A single turn carries every row of the set below to another of its rows. Some are shown first; where does it send the rows asked next?
semav: 13; -87; 23; 69; -229; 160; -131; 3; -13; -98; -261; -127; -35
zezup: -87; 143; 0; 67; 159; 143; -96; -17; -51; 10; -468; -63; 25
bop: -172; -6; 184; -33; 219; 107; -128; -84; 101; 70; 7; -206; -124
lumok: 17; -79; 28; 71; -225; 136; -149; 14; 6; -103; -261; -131; -18
Gepu: -78; -63; -66; 45; 153; 173; -202; 16; 165; 95; -462; 34; -43
fup: -170; -72; 148; -57; 210; 137; -127; -93; 128; 93; -6; -185; -169
nobof: -175; -63; 162; -54; 214; 146; -88; -112; 82; 82; -6; -210; -175
nop: -189; -24; 164; -21; 220; 120; -10; -83; 63; 100; -5; -141; -159
Pubur: -186; -20; 167; 3; 212; 92; -67; -40; 136; 115; -1; -129; -119
Fafe: -83; 34; -42; 77; 161; 121; -218; 48; 141; 68; -458; 14; 22
Laba: -170; -7; 180; -51; 213; 116; -102; -93; 77; 65; 9; -217; -139
bafu: 1; -201; -6; -19; -3; 275; -48; 22; 7; -71; -476; -129; -77
bavip: 6; -198; 0; 23; 3; 199; -172; 106; 175; -26; -460; -77; -1
Fuli: 10; -79; 28; 77; -218; 130; -169; 24; 24; -99; -256; -121; -11
Zime: -93; -24; -65; 11; 138; 256; -29; -86; -82; 26; -477; -50; -99
forif: -178; -65; 161; -51; 209; 121; -149; -83; 143; 91; 2; -187; -147
neru: -172; -82; 151; -65; 210; 156; -103; -113; 98; 81; -10; -194; -172
Tufid: -89; -107; -93; 3; 128; 254; -77; -77; -1; 61; -487; -11; -137
foro: -84; 117; -9; 80; 173; 110; -167; 28; 55; 38; -457; -30; 49
samim: -92; 78; -24; 39; 141; 196; -37; -54; -101; 8; -473; -82; -39
res: 9; -104; 39; 44; 21; 150; -197; 135; 168; -47; -445; -96; 67
nove: -169; -31; 168; -37; 230; 102; -137; -76; 138; 78; -1; -191; -136
Kab: -93; -121; -98; 17; 144; 227; -145; -33; 101; 90; -479; 27; -114
Popi: 4; -19; 67; 63; 24; 122; -167; 129; 95; -77; -446; -140; 102
Rekif: -189; 0; 178; -2; 220; 80; -50; -47; 103; 100; 4; -138; -113
Bet: 16; -119; 14; 60; -232; 167; -142; 0; -4; -95; -268; -124; -54
nugo: -192; 1; 182; -7; 216; 99; -27; -65; 74; 97; -4; -142; -128
Nir: 4; -241; -19; -7; -1; 255; -111; 49; 108; -37; -464; -96; -63
Telas: 3; -124; 25; -9; -3; 253; -18; 20; -67; -95; -475; -159; -34
pil: 4; 17; 79; 51; 19; 149; -102; 99; -6; -112; -455; -165; 89
seso: 5; -23; 61; 27; 13; 209; -26; 50; -74; -120; -459; -189; 34
degi: 27; -129; 5; 55; -224; 173; -149; 7; 28; -88; -273; -114; -62
Lukig: -187; -81; 144; -22; 218; 115; -53; -66; 135; 125; -6; -106; -159
Buk: 19; -106; 14; 69; -226; 138; -181; 31; 59; -88; -259; -97; -33
Fopu: -176; -35; 173; -55; 217; 141; -96; -112; 73; 68; -2; -212; -150
mava: -186; -83; 145; -24; 207; 120; -36; -82; 110; 120; -10; -119; -179
rame: 16; -88; 12; 70; -223; 132; -182; 38; 49; -91; -259; -113; -18
Bigad: -194; -57; 150; -27; 215; 128; -11; -91; 77; 105; -5; -126; -178
keku: 15; -133; 7; 69; -230; 148; -165; 19; 43; -83; -257; -104; -51
luf: -184; -54; 155; -11; 218; 98; -79; -48; 150; 121; -6; -109; -142

samim moves to zezup
nugo moves to Rekif
And these:
forif moves to fup
pil moves to Popi

A single turn carries every row of the set below to another of its rows. Some are shown first; where does it send the rows asked next?
pas: -165; 65; 139; 110; -44; 134; 135; -369; 174; 140; -98; -86; -110; 12; -92; -8; -47; 15
vubep: -191; 53; 129; 93; -65; 37; 113; -409; 194; 250; -129; -122; 70; -4; 33; -109; -109; -151
Mafir: -179; -252; 15; 97; -30; -60; 245; -64; 164; 240; 223; 168; -38; 52; -34; -47; 0; -98
muv: -183; 54; 57; 70; 99; -65; 197; -226; 24; 180; -108; -70; 203; 116; -110; 90; -151; -353
nedif: -166; -305; 74; 42; -75; 2; 203; -53; 168; 237; 192; 143; -7; 15; -32; -79; 5; -147
Lam: -82; -182; 33; 71; -48; -62; 244; -20; 179; 217; 233; 187; -63; 61; -57; -58; 51; -111
kob: -69; -291; -61; 91; 34; -86; 213; 36; 63; 269; 109; 129; 61; 102; -180; -59; 58; -198
lofu: -126; 65; 105; 94; 131; -42; 206; -233; -18; 140; -64; -104; 121; 158; -172; 118; -138; -323
zuv: 44; -196; 99; 143; -41; -11; 22; -110; 91; 311; 114; 171; -68; 126; -3; -121; 61; -114
sez: -3; -230; 11; 91; 2; -76; 188; 41; 79; 230; 129; 182; 19; 115; -173; -60; 63; -219
doke: -150; 42; 181; 119; -65; 68; 140; -424; 188; 205; -93; -160; -18; 10; -49; -118; -99; -111
Sote: -7; -170; -40; -9; 17; -16; 93; -48; 93; 388; 166; 45; -29; 72; 82; -78; 155; -43
Vakon: -188; 188; -23; -25; 94; -66; 374; -219; 150; 173; 76; -183; 21; 37; -58; 86; -15; -113
bereg: -157; 128; -1; -69; 103; -35; 409; -264; 194; 171; -61; -185; 22; 84; -41; 98; 21; -129
Lafi: -8; -253; 57; 167; 3; -14; -7; -140; 42; 360; 77; 131; -26; 143; 11; -109; 33; -111
Pezub: -143; 26; 175; 47; -17; 67; 230; -436; 222; 190; -167; -156; -19; 68; -3; -39; -60; -123
vebot: -164; 162; -65; -20; 84; 19; 334; -168; 138; 125; -10; -129; -51; 29; -168; 126; 52; -6
ser: -143; 39; 117; 122; 99; 61; 153; -231; -4; 76; -114; -20; 21; 146; -229; 168; -118; -202
Miva: -244; 168; -58; -40; 61; -85; 353; -213; 181; 206; 20; -143; 107; 3; -2; 64; -37; -155
linu: -69; -316; -30; 8; -20; -32; 204; 47; 98; 272; 100; 86; 71; 42; -156; -95; 89; -202
Nirus: 8; -181; -91; 67; 10; -49; 109; -69; 113; 402; 117; 45; -45; 76; 10; -141; 164; -6
dobu: 85; -147; -39; 63; -17; -46; 104; -28; 120; 351; 114; 90; -58; 85; -41; -150; 179; -56
gima: -12; 20; 9; -13; 62; 14; 248; -283; 139; 242; -286; -245; 82; 94; -173; -67; 77; -187
Vido: -3; 41; -32; 57; 49; 76; 136; -199; 57; 200; -255; -179; 20; 57; -302; -35; 90; -88
pegop: -56; 65; -70; 13; 15; -24; 159; -242; 126; 314; -237; -232; 165; 4; -132; -144; 54; -188
zud: 9; -241; 68; 73; 25; 6; -13; -81; 11; 359; 104; 107; 13; 145; 42; -52; 54; -159
fot: -123; 23; 134; 42; 123; -11; 262; -297; 61; 136; -165; -106; 96; 189; -117; 131; -106; -303
Tum: -6; 49; -26; 35; 21; 4; 186; -246; 110; 269; -214; -272; 90; 19; -230; -153; 75; -158

Lam moves to zuv
nedif moves to zud
And these:
doke moves to lofu
gima moves to bereg
Vido moves to vebot
kob moves to Nirus
muv moves to pegop

